One turn moves every row onto another: examples first, then more rows asked
Belem: [ -2  12   1  -2  16  -7  17   1 -11   2 -23   4   6  36  13  10  -2  24
  -4  -3  -8  -3   1   2 -20 -11  21   1   9 -21]
tokop: [  0  22   5  11   1  -8  -1   9   9 -29 -20 -12   5  15  -3  -5  16   9
   0  -9  11  -3  -2  25  16  -3  12  -2   2  -8]
defiz: [  3  21  10  -3   5   2   0   7   6 -26 -11 -11  -3  20   5  -9  12   7
  12   1  -1  11  -1  32  -9  -5   9  10  -6 -10]
Nov: [ -1   9 -26   9   4   2  26   1 -12  -4 -28 -13   4  15  14  21   8  19
 -10 -10 -12  10   7  -6   5 -23  14 -17  -2 -14]
buzek: [ -8  -8  12  -4  11  18 -15   5   3 -10 -12 -21 -18   0   4  17  -5   6
  24  -8  -1   7  23   0  -1  -2  -3  -2   5   4]
suvin: [ -9  -3  11   4  12   8 -13  -2  10  -3  -1 -26 -15   6   3  27 -10  12
  14 -13  -5   5  26  -3  11  10  11  -1   2  -5]
det: [-16  -7  -4  14  -7   1 -23   3   4   6   3 -16  -6  16   8  22  -3  -2
   8   3  -8  17  20 -23   4  -3  -7  -7  11   0]
Nadon: [  7   0 -27  -4  20  12  18  -5  -5   2  -7   3 -10  37  14   2  11   7
 -10  -7   3  -1 -11   9   1   4   6 -10  -1  -7]
Gebi: [  4  18 -19   9   6   8  24   0 -15  -9 -28 -16   8  11   6  10   5  24
 -10 -12  -9  12   5   0   2 -20  18 -11   6 -13]
zin: [  3  12 -14   6   9   0   8  -2   0   1 -19   1   9   7  26  14   6  -1
   3 -11 -25  21  -5  -9 -12 -14  21 -13 -21  -5]
gor: [ -9  -9 -35  10  -2  -7   7  -4   3  -2  13  -4   3   4   3   5   7   2
 -13 -16  16  11  13   8   7   1  -9   1 -11  -7]
buk: [  5  22  -3   5  10   2   7   3   0  -3 -17  -3  15   4  18   5   1   3
  -2 -10 -26  18  -7  -8  -9  -5  25 -10 -17  -6]
sakem: [ -2  -2 -15  -5 -16 -21 -18  -3  -5  -2   8  -9  -4   7  -4   0  -5   4
   1   1  16   9  15  11   3 -19 -12  -4 -16  -7]
dop: [ -3  14 -17   6  10   3 -27   8   1 -14  13   0  16  15   9  11  -3   2
   1  -2 -17  18  -8   5  -2 -24   2  -5 -20 -15]
Fivu: [ -9 -15 -20  -5 -11 -11   6  -4  -4   6   1   1  -5  26   2   1  13   4
 -11  -9  18   6  11  12  -2   6 -13   4  -4  -1]
meliz: [ -7 -16 -13   8  17   7  -3   2  -4   3   2  -7 -25  14  14  21 -12  -2
  11  -5   2   7  24 -18   3  -1  -7  -4  10  -3]
daba: [ -8 -11 -12  21  -1  15 -16 -13   0   4   3  -7 -18   8   9  20  -7   4
  13  -7   1  14  19 -13  -2 -14   0  -4  13   7]
lami: [  2   6 -15 -12   9 -12  -1   4   2  -3 -15  -4   1  31   3   1  15   8
  -9  12   7 -19  -6   2  10  -7   0 -28   8 -16]
Sape: [  2  24  -2   5  10 -10 -11   4 -26  -8 -35  -6  10  17   1   3   5   0
  16 -11  -9  14  -6  -4 -10 -21  11   5 -12 -11]
tun: [ -4  15   7   2  19  -4  12  18  13 -25  -6  -4   3  24  12  -7   7   5
   2  -5   3   1  -2  25  -2   8  10   7  -2 -15]
peges: [-23  -9   7   8  17   8  -9   8   9   0  -9 -25  -2  18   5  15   1   5
  19 -10   8   6  15  -8  -3  15  -4   5  19  -4]
Vufe: [ -3  -4 -20   0  -4 -16 -12  -9   6   3  22  -1  -1   7   6   4  -6   1
  -1  -9   7  20  14  11  -5  -4   0   5 -21 -10]
mif: [ -8  -9  -8  -6 -16 -16  -4   0   7   2   7   3  -2  11   5  -2   3   2
 -10   7  16 -10   8   9  -3  -3 -13 -12 -10   2]
Lozi: [  4   9 -34  17  12  16  -2  -2  -9  -9   1  -3   3  25   7  12   2   7
 -10 -25  -2  21  -9   8  16 -12   8  -2 -13  -7]
Votuv: [  1  13  -8 -10   0 -13 -32  -6  -3  -8  -8  -2   7  27  -5   5  13   8
   9  14  -4   0  -3  10  -6 -27   1 -11  -1 -20]
Vitum: [-14  -7 -11   7   5   1 -14 -10  -1   4  -3 -16 -15  10   1  20  12  -5
  18  13  -4   0  21 -18  -9   0 -12  -2  10  -3]
lapo: [ -8  20  -1  17  17 -15  -1   9  -7 -11 -26   3  20  10   4   8  -1   9
   0  -1   0 -22  -7  -8  -7 -21  14 -11   2 -15]
Sorug: [  3  20  -4  11   8   3   6  -1   3 -28 -11 -12  -3  20  -1  -4  11  16
   6 -15  10  10   2  36   3  -9  16  12   3 -13]
mig: [-12  14  -8  17  12 -19   1   8  -4  -3 -23  -1  16  17  14  14  -2   5
   6   5   1 -18  -8 -12 -12 -28   9 -16  -5 -15]
fetu: [  0  16 -12  10   5 -16 -13   2 -20  -1 -33  -6   9  20   8  11   6  -3
  17 -13  -5  17  -6  -8  -7 -30  10  -4 -15 -11]
nepo: [ -1  22   6  10   6  -4   2  17  17 -29  -2 -13   8  13   9  -3   1  12
  -4  -7  -1   9   1  24  13  -2  16  -3  -5 -15]
Vapo: [-16  -2  -4  14  17  14  -6 -12   9  -3  -2 -32 -10   5  -3  22   1  14
  20  -9   7  -1  20   0  -3   8   5   7  13  -5]
Dovum: [ -5   6  -8   3   7 -11  16  -6 -10   8 -25   2   1  40  16  20   4  21
  -1   0  -7  -6   1  -1 -19 -18  18  -5   3 -17]
lud: [ -8 -11 -11  12   8  -7 -12 -14   2   7  -6  -7 -22  14   1  25   5  -3
   9  -5   3  -6  23 -19  10   7   3  -8  13  -3]
balu: [-15  -9  14  10   5  13 -22   0  12  -3 -16 -15  -6   5   3  14   3   5
  18 -15   8   0  14  -3   3   4   2  -6  18  10]

Vitum -> det
Vufe -> gor
Nadon -> lami
And these:
nepo -> Sorug
Gebi -> Belem
balu -> buzek
Dovum -> mig

One turn moves every row onto another: examples first, then more rows asked
zafav: [  6  12  -6  -5  -1 -15 -18 -21   5  -3   8 -20   7  -4  -2   2   0   1
   7  -8 -14   3   8  -4   3   6   5 -23]
Buvu: [  3   5  -2  17  -3  -6   2  -2 -27   4 -12  -5  13  -6 -18  -4 -14   1
  12   5   6  15 -11  -5  11 -16   4   9]
sudu: [ -9   0   2   6  14  10  -7  21  17  -5  -5  -2   0  -3  -8   5  -4  -1
 -15  11  10   0  14   7  -9  -7  17 -28]
Ledut: [  1   9  -5  14 -11  13  21 -16  -8   6  -8  -4  -4   4   3  12   6  -3
  -3   8  10 -20  -6  -7  -2  -9 -14  15]
baz: [  5   3   4   9  -4 -16   3 -12  20 -12  -6  -7   6  13 -11  16  10  11
  -6 -17  12  -3 -18  -1  -3  15  18  -3]
nubub: [ -1 -18   1  -7  13   0 -19  12   8   1  -7   0  -1 -11  -5  28 -11  16
   2  -4   4   6  -6   8  -4  -4  18  -9]
buguz: [  5   9  -7  -2  17 -10   2  -5  12  -2   0 -15   4 -19 -15 -14  11  10
  -3  -5   5   1  20  -2 -14  17  -3 -11]
motum: [ -1   3  -1   0  -4 -13 -14  15   8  -3 -11 -19   8  -4   5  -9  21   8
 -15 -14   2 -12   9  16  -3   7  -5   0]
nado: [  1 -10  15  -3  10   6 -12   8   9   3  -1  28   4   0 -10  13   2   3
  -7   5  -4  -6   6   1 -13  14  20 -16]
Dekal: [ -7   0   4   6   3 -29 -12  -1  11  -9  -6   5   4  25  -8  -9   4  19
 -17   3   2  -6   3   6  -4  15  -1  -1]
Redem: [ -5 -11  -8  14  -1  -9  -2 -16  24 -15   8   2  -5   1  12  -3   2   6
   7 -20   0   7   0  -4   2   6   7 -17]
baruk: [  5   4   6  10  -5 -16   0  -2 -18  17 -18  -8  19  -9 -12  -2  -9   1
  14  11  18  13 -14  -5   2 -13   0  -4]
kuv: [ -9  -4  -4  17  -4 -13   8  -4  -4   3  -2 -14   9  -3 -16  -8 -17  -7
  -7  26  19 -10  -9 -10  -1 -19  -7   5]
bipu: [ 17  -2   3  26  -8   6  10  -6   2   9  -4  -2 -14  -8  -1  -2   1   7
   6  16  21   2   9   2  11   1 -17  12]
zul: [  5  -2   6  -7   9   7 -13  -3  12  -9   0  11 -22  -6   3  19 -10   5
 -13   9   3   7  19   8   6   3  12 -13]
fis: [ -8   7   8 -15   6  -4 -16  10  25 -21   3  -5  17   3   1   4 -22   2
  -1   1  -2  -4   7 -17   5  -6 -11  13]
todip: [  9   2  -5  20 -12  15  14 -12  -8  16  -6 -15  -9   5   4  12  13   9
   1   9  13  -1  -5  -3   4  -9 -10   9]
dola: [-14  17  -5  -9   1  10 -15   0  -9 -28   2  13   6   1   1  -1  -3  -1
  -6   1 -14  -9  -4 -12  -6   2  15   6]
nule: [ -1  23  -4   1  10  -1  -4  12  20 -20   7  -2  12  -4   0   9  -9 -13
  -7  15  11 -23  -6 -16  -3  12  10   1]
div: [ -5 -10  20  11 -16   2   3 -16  -9  17  -1  16   8   4   2 -15  10  -8
   1   4  -4  11   8 -13  -3  -7  -7   6]
dogu: [-12  -4   7  16  -4  -2   9  -7 -14  18   1  18   9   3   4  -8   9 -15
   4   1 -11   4  -5 -15  -2  -6  -1  16]
Zipe: [  0  -7  26   4 -25  -9  -6 -12   5  19   0  -3   5  -5  -2  -4  10 -12
  -1  10  -4  -1  -1  -5   0 -15 -11  15]
Gigo: [-19  -1 -15   6  11  12  -8  10  16 -13  11  -8   3   0   4  13   0   6
   0   0  -8 -16  -3 -15 -13   1   3  21]
seg: [ -1  -2   5  -5   8  17 -14  11  14   5  -9  -2   1  15  -2  28  -1  19
  -4   2  -7 -14  12   8 -10  -5  -1 -14]
vaka: [ -4   3  18 -18  16  -3 -10   6  26  12  -1  -7   0  -5  -6  25   1  -3
  -9   2  -9  10  12  -2  -9  -8  10 -11]
Zatal: [ -2  17 -10 -14  26  -1   0  14   4 -11  -2   5   9  -3  -3   9  -6  14
   6  -5  -6  11 -11 -18   2   8   4  14]
Fizi: [ -8   1   1  14  -4 -18  11  -7  -7  11  -9  -2   4  -5 -11 -11  -7  -2
  -1  29  21   3 -16  -8  -7 -16   0  -9]
benug: [  6  -3  19   6 -14 -13   1   4   8  18   7  -3  11 -10  -2  -8   1 -23
  -3  10  -2  -4  -4 -10  14 -11 -13  16]
derig: [ 19   8   6  10  -5   7  18  -6   0   2  -6   5  -8 -10  -5  -3  -6   3
   8   4  12   3   7  -3  19  -5 -24  19]
Mizi: [  7  10   0   1   6  13 -11  22  11 -24   9  -2   6  -6   2  -1  -5  -4
 -11  -6   3   8   7 -10  20  10  11  16]

kuv -> Ledut
zul -> vaka
dola -> Zatal
And these:
buguz -> motum
Fizi -> todip

